One vector is turned by the same rotation once a step. Each row is the vector after some number of steps, and that number follows the row.
The counts run from 0 to 233.
[113 107 169 148 129 122 149  64 140 148 105 133 119 168 118 133 105 167
 139 143 130 136  96  90 174 116 121 111 129 125 137 116 102 110 108 132
 210  87 124 159 130 146 132 178 166 157 112 128  83 136 149 140 120 140
  83 105 125 149 100 117 147 108 105 137 131 138 189 121 137 159 134 123
  64 197 177 146 134 117  68 122 160 142 166 150 156 135 114  96  87 137] => 211
[101 134 138 130 149 152 174  91 150 147 117 121 110 150 157 168 138 162
 142 103 138 102 109 113 111 136 134 105 135 155  83  86  67 145 118 158
 124 108 140 142 125 119  78 157 120  93 104 133 137  87 117 169 117 124
 120  91  80 125 127  68 102 113  85 172 111 100  99 186  96 138 136 104
 103 159 130 132 112 155  83 132 129  98 152 155 139  97 103 161 143  93] => 152
[116 178 131 125 131 101 126  70 148 137 120 127 127 134 126 113  92 175
 111 135  98  97 123  99 107 134 142  81 116 104 103 137 136  92 155 144
 149 121  85 165 133 162 166 179 134  51 121 117  99  99 142 140 136 131
  81 115 103 164 144 103 152 121  88 171 117 130 130 177 118 142 132 135
 113 100 129 125 159 167  99 123 177 124 144 146 124 135 152 119 105 133] => 118
[105 103 131 116 147 147 195  90 154 138 122  87 107 120 141 186 141 166
 160 103 144 110 105  90 139 140 106 130 131  99 134 101 123 159 115 139
 172 123 147 158 129 102 120 166 147 176 100 132  99  93  90 155 132 155
 119  95 123 115  99 117 134 131 108 111 119 132 189 147  99 123 153  94
  79 186  99 138 120 145 119 121 126 125 165 142 161 103 141 164 137 119] => 14
[127 142 138 141 116 117 171  83 171 116 127  74 122 145 137 184  98 178
 115 134 114  91  64  71 115 162 113 122 149 124 106 176 133 115 134 127
 146 173 122 161 111 139 126 133 133 105 134 174  76  61 155 134 147 129
 140 142 116 102 127 137 166 123 119 150 139 176 161 186 137 117 111 134
  76 149 100 110 162 141 107 106 140 130 149 133 132 159 147 129  92 179] => 108
[107 143 127 124 150 111 174  75 133 127 130 105 125 114 106 140 104 172
 102 110  87 132  88  88 133 119 157 107  87 114 131 155  99 150 168 135
 155 132 122 171 134 179 156 164 138  91 155 155 113  72 117 155 118 126
 117  78 106 150 104  87 151 111 146 177 137 124 140 198  61 138 100 132
 118 167  85 116 150 176  99 158 141 119 164 118 125 136 153 109 127 145] => 111
[112 173 135 135  68 105 142  81 143 121 104 103  93 130 137 139 120 180
 118 125 129 132 144 112 150 175 126 143 107 112 132  91 101 115 120 139
 122 130 119 112 129 129 138 173  83 105 115 116 124  68 154 141 126 137
 109 100 105 116  97 104 159  80  83 162 134 109 120 128 137 130 182 121
 114 171 149 152  95 201  93 115 144  83 137 145 142  81 118 171 122 139] => 66
[ 93 173 139 105 168 101 131  81 177 148 125 138 144 131 177 116  95 142
 162 127 107  80  76  93 153 150 113  95  89  88 104 148 122 145 124 156
 150 109 140 159 142 150 158 160 157 163  83  83  88 104 137 157  85 126
 127 120 121 147 122 128 119  88 113 124 113 151 164 116 110 125 160 110
  67 143 134 101 187 169 117 137 163 118 153 133 136 136 152 133 126 136] => 12
[ 95 141 134  81 130 136 186 107 152 127 105  78 111 112 122 161 143 168
 159  91 148 110 122  81 123 139 118 119 134  81 120 122 109 128 145 158
 163 156 120 150 131 108 137 189 138 138  79  97 122  84  89 145 124 170
 112 101 168 141 116 115 128 120  87 147  72 136 172 145 101 172 176 111
  90 154 115 148 153 155 109  96 146 108 144 123 134 112 148 158 146 125] => 15
[116 134 128 115 162 137 146  64 157 118  89 132 151 161 141 166 101 166
 135 137 119  80  58 104 138 124 125 119 113  88 117 145  99 134 120 139
 167  97 142 170 127 126 123 152 177 165 113 107 113  99 125 147 111 157
 103  96 125 150 122 123 118  95  81 177 119 146 173 136  96 133 120 112
  56 173 140 108 179 123  99 112 162 132 148 132 130 167 142  76 151 112] => 17
[134 126 123 129 157  84 151  73  89 163 113 139 125 111 152 134 104 150
 103 116 109 111 106 109 119  92 141  89 117 108 119 111  91 154 124 158
 154 102  94 193 123 162 123 141 171  82 132 134 105 138 106 166 147 132
  61  97 100 130 138  75 114 138 136 174 124  86 152 202  78 137 117  87
 111 160 140 119 148 181 123 165 121 120 153 124 107 117 143  92 140 124] => 131
[110 157 122 118 128  72 156 106 125 161 106 122 133  51 173 121 113 145
 133 100  99 123 120 112 121 136 159 136 120 107  92  67 148 169 105 130
  92 149 115 156 143 146 102 143 140 117 126 111 117  70 126 125 157 183
  84 124 120 126 107 131 129  91 116 136 103 146 123 168 132 142 147  72
  97 191 140 131 128 170 176 101 132 114 139 100 155 123 134 162 156 153] => 40
[101 176 125 130 134 108 168  93 162 117 121  72 119 102 143 165  98 166
 121  95  90  69  80  84 122 159 148 133 111 123 122 147 141 136 149 136
 112 151 105 149 126 162 139 149 121  88 144 147  72  45 124 117 127 132
 160 132 119 122 138 119 174 117 134 136 125 164 132 193 103 107 135 121
  94 140 104 102 164 182 129 127 150 119 151 131 129 123 152 140 120 172] => 107
[115 152 130 136 122 115 169  71 152 113 152 102 113 162 147 122  87 183
 107 109  95  94 117  82 133 148 140 103 148 107 130 146 161 123 165 126
 173 138 111 184 121 125 185 150 103 120 101 132  55 117 161 170 134 124
  92 108 115 140 120 135 133 129 105 127 141 179 150 168 117 107 127 135
  97 108  87 119 150 181 128 116 150 100 153 141 141 139 168 127 108 134] => 114
[107 137 136 143 103  94 169 106 160 153 137 119  85 141 134 150 148 153
 131 105 150 147 145 100  84 168 139 158 131 106 112  98 102 141 115 149
 116 144 130 145 139 123 106 164 123 149  98 118 110 105 206 173 126 125
  94 118  89  99  84 144 107 108  84 123 107 129 137 132 159  99 130  96
 100 181 144 151 111 172 154 115 113 108 166 138 163 115 162 183 134 106] => 54
[103 176 124 150 116  76 149  80 138 156 136 159 112 116 169 110 124 132
 108 113  91 119 101  86 123 160 156 131  78 108 129 113 110 160 111 132
 116 118 124 115 146 156 144 154 114 147 106 107 100  90 188 174  88 129
 109  99  84 107  83 131 113  72 110 135 150 132 128 128 122 108 143 115
 100 191 129 139 117 194 146 154 115 116 171 122 164 132 156 173 119 127] => 59
[105 189 125 139  98  66 124 112 141 126  89 102 132  97 162 140 102 164
 143 124 125 101 123 107 122 168 144 173 126 137 128 127  97 131 138 130
  97 151  69 165 134 162 122 139 122  73 115 113  79  64 134 118 146 120
 112 143 149 138 152 136 158 142 127 130 116 163 104 164 142  91 170  95
  71 153 144 123 175 178 146 122 169 110 124 143 129 108 146 137 101 191] => 87
[ 98 118 161 132 138  74 146 115 121 174 110 118 117 124 120 125 144 155
 138 101 144 162 142  84  98 131 154 147  93 115 145 139  61 142 168 138
 163 142  74 154 130 188 145 148 130  85 130 142 123 118 157 159 129 110
 119 102 139 152 132 134 105 155 141 107  97 138 138 167  94 128 137  98
  85 172 142 152 150 157 119 152 157 131 172 141 145 105 168 154  57 149] => 90
[ 84 146 139 113  98 115 153  98 143 111 110  79 129 134 123 162 133 181
 146  99 146 110 127  88  89 150 148 149 115 105 135 165  98 119 187 142
 130 182  63 164 132 144 135 168 103  71 107 117  95  63 120 140 143 110
 126 121 138 141 151 137 144 138 104 130  87 162 144 177 115 124 141 125
 104 131 113 121 179 174 116 113 168 114 140 139 127 115 183 154  97 161] => 102
[113 151 135 104 119  95 134  86 141 123  99  84 106  72 177 142  84 154
 163 117 131  87 136  95 143 139 121  98 106 108 126 119 129 132 130 141
 129 135  90 175 150 142 135 177 147 119  88  77  63  97  81 115 116 137
  98 128 143 124 132 102 144 128 114 116 108 136 179 149 134 126 198  90
  89 124 157 118 162 182 143 108 122 114 135 134 119 106 124 135 148 162] => 0
[ 82 136 152 112 175  89 147 101 153 146  85 154 111 139 138 113 126 153
 156 111 110 105 126  91 123 137 141 133  98  68 113 113  89 160 139 153
 160  91 114 183 153 164 146 174 166 146  91  94 128 113 146 162 110 141
  88  95 107 167 120 143 120 125  96 124 101 130 153 107 101 103 149  89
  79 152 130 126 149 173 141 133 172 116 164 120 148 105 175 141 115 100] => 232
[159 142 142 126 106  98 129  91 135 139 117  86 147 122 160 187 102 175
 113 134 131 118  86  85 144 120  88  87 186 116  88 124 146  92 118 160
 150 166 102 183 111 119 120 141 141 115 115 153  69 108 134 145 172 162
  86 132 126  91 143  94 141 146 114 152 118 115 171 200 144 155 151 101
  93 149 136 124 150 162 117 111 125 121 133 119 111 140 112 137 106 160] => 128
[114 137 130 151 100 121 162  74 123 117 126 120 117 134 127 155 140 163
 115 120 119 151 103 103 149 160 148 164 118 135 137  87  49 136  98 138
 141 105 159 132 106 155 123 165 124 129 129 141 135  87 152 172 131 140
 103  82  96 109  81  97 154  84  92 175 153 103 140 154 109 124 136  99
 109 202 153 152  89 178  82 162 128 120 153 133 153  92 128 140 120 124] => 65
[ 96 119 171 134 103 107 114 100 152 114  91  63 127 143 110 171 132 173
 124 113 141 131 104  93 128 106  99 147 133 107 136 143  45  93 177 163
 155 175 113 176 116 166 131 167 127  80 130 147 123  96 144 149 144 119
 124 118 116 135 136 115 154 128 112 168  92 130 175 166 117 143 162 112
 104 156 147 122 149 156  76 157 147 107 140 132 126 102 152 138  79 162] => 97
[113 109 171 137 152  79 142  93 173 142 108 115 108 116 156 140 121 155
 176 117 131 108 114  84 160 136  89 138 130  98 129  96 108 158 120 147
 155  98 145 193 132 137 149 160 167 187  97 127 114 110 131 157 139 144
  88 115 107 118  99 131 127 136 117  84 123 125 186 119 130 104 157  79
  72 178 135 118 118 171 143 140 144 109 155 114 154 108 138 153 113 126] => 227
[123 148 166 140  91  73 112  95 123 117  78 115 147 138 130 140 113 173
 119 144 143 159 110  73 162 145 116 158 129 146 132 125  55 100 104 142
 160 150 119 124 113 166 131 162 126 107 137 151 121  80 163 125 145 153
 122 129 145 136 130 112 149 102 111 178 116 126 156 155 136 161 148 120
  80 189 166 141 143 136  60 135 164 120 143 137 139 108 107 118  74 179] => 77
[137 155 117 111 133  98 170  96 127 157 118  96 119  88 141 143 113 173
 120 107 117 113 130  74 108 153 152  90 138 120 117 134 180 120 148 144
 138 178  54 172 120 126 159 177 134  60 116 128  94  89 127 122 164 154
  99 123 135 139 136  97 127 144 133 145  96 138 122 208 101 171 141 121
 114 146 119 147 159 174 129 115 137 125 151 134 122 137 141 139  97 169] => 122
[112 140 142 165 112  59 157  96 115 142 114 104 110 102 154 142 106 166
 107 122 124 123 126 100 163 162 139 185 123 143 148  83  76 153  94 115
 142  95 108 146 109 152 150 143 117 122 148 151  82  86 130 144 163 125
  95  88 132 109 106 137 141 113 161 126 150 145 133 181 121  95 137  76
  82 208 130 137 110 160 125 165 121 105 117 134 135  83 112 114 118 173] => 80
[107 131 142 124 138  67 127 117 117 184 104 151 138 112 151 102 125 147
 113 117 126 155 120  78 108 107 141 113 117  92 128 142 127 134 113 147
 159 165 111 162 135 181 145 140 144 139  97  87 130 114 204 170 118 163
  78 117 118 147  98 156  96 100  77 140  86 149 150 142 145 152 139  90
  82 180 160 139 156 131 142 119 138 150 174 101 156 139 189 147 104 121] => 43
[115 161 154 138 112 109 135  75 189 111 132  98 127 154 129 153  93 190
 126 135 106  87 106  89 151 147  79  87 140 111 104 134 135  89 168 143
 167 137 137 188 119 124 154 168 105 104 120 147  91  87 139 153 154 134
 113 113  89 120 125 117 167 112  95 150 117 151 164 175 134 128 154 143
  96 117 127 129 130 178  77 135 171 105 150 143 132 119 124 147  99 139] => 113
[121 127 153 128 121 107 154  85 146 165  91 133 122 142 132  98 116 166
 166 136 143 118 151  93 119 141 143 140 126 113 148 137 135 111 132 152
 188 116  93 172 144 127 153 187 159 138  90  98  85 127 148 132 128 147
  61 114 171 169 125 146 112 129  91 110  89 170 167 129 134 146 138 104
  61 164 147 155 169 138 124  92 155 131 154 166 150 138 149 122  90 139] => 216
[ 85 140 114 170 129 109 133  79 135 163 124 129 110 104 178 128  89 138
 134 116 117  95 101 123 109 116 159 138  81 140 132 135  93 172 120 141
 124 107 126 172 164 177  71 138 150 123 120 110  78 109 154 154 115 114
 125 106  78 136  95 124 100  85 136 124 155 171 139 153 143  86 124  99
  91 167 161  94 162 151 127 122 106 145 135 163 147 138 143 120 133 139] => 186
[ 87 170 108 149 103 140 182  81 153 136 146 129  99 129 159 117  93 151
 145 120 117  83 121 116 126 167 171 127  91 117 146 139 141 139 121 124
 160 109  95 144 154 142 141 178 137 143  98  98  50 120 144 138  85 125
 100 103 120 152 101 136 125 101 111 100 146 164 154 143 152 101 139 141
  82 151 131 125 164 165 153 102 111 131 152 176 151 146 156 133 109 139] => 201
[103 130 116 108 171 126 197 100 154 181 110 110 106 106 161 141 133 137
 168 101 129  95 119  92  97 141 154 137  99 105 132 136 135 175 140 153
 158 120  89 171 154 143 141 159 173 168  76 102  77 109 122 143  95 145
 114 116 134 140 124 122  93 132 113  86 102 150 152 149  97 128 128  99
  67 176 112 128 175 151 154 118 123 134 171 148 152 149 176 143 128 135] => 8
[101 138 137 121 124  95 118  79 121 134  76 151 159 130 145 141 103 166
 102 132 109 112  77 124 144 122 138 133 138 109  94 125  97 135  91 147
 145 134 130 183 140 135  96 152 172 123 128 121 159 103 173 141 155 189
  76 121 113 155 130 129 137  96  84 185  94 162 141 156 161 151 131  93
  70 188 182 118 148 108 124  95 162 136 144 118 135 164 139  98 135 124] => 37
[ 96 135 111 158 107 125 140  88 130 129 115 120 128 114 154 143  92 151
 123 128 145 125  68  92 107  99 141 134  90 134 146 184  89 151 135 160
 134 152 108 144 156 171  97 150 150 134 121 110  69  91 169 143  98 129
 151 113 123 141 118 130 112  93 126 144 130 182 159 158 164 149 119 119
  77 182 174 101 194 117 103  94 105 150 163 149 136 166 165 107 112 158] => 190
[128 152 130 134  97  78 167  99  95 137  72  94 140 107 125 143 128 151
 104 139 134 160 118  87 135 138 147 177 114 158 137 120  92 139  84 132
 146 155  91 116 109 156 120 142 119  89 138 147 101  59 137 125 148 145
 110 126 167 123 119 119 146 106 143 167 124 140 111 186 101 163  99 106
  76 219 148 151 137 138 100 133 126 125 143 131 133 109 135 113 100 190] => 76
[120 136 158 130 103 115 144  72 154 115  94  96 120 129 128 156 104 177
 154 140 152  97 122 108 150 148 108 137 141 123 129 115 124  95 103 136
 161 124 109 180 136 110 127 192 151 146  92 118  90 105 119 111 165 154
  75 127 158 124 133 124 156 141  82 120 115 155 184 130 169 131 162 109
  59 165 159 138 154 137 129  86 147 115 133 155 145 129 114 116 107 141] => 215
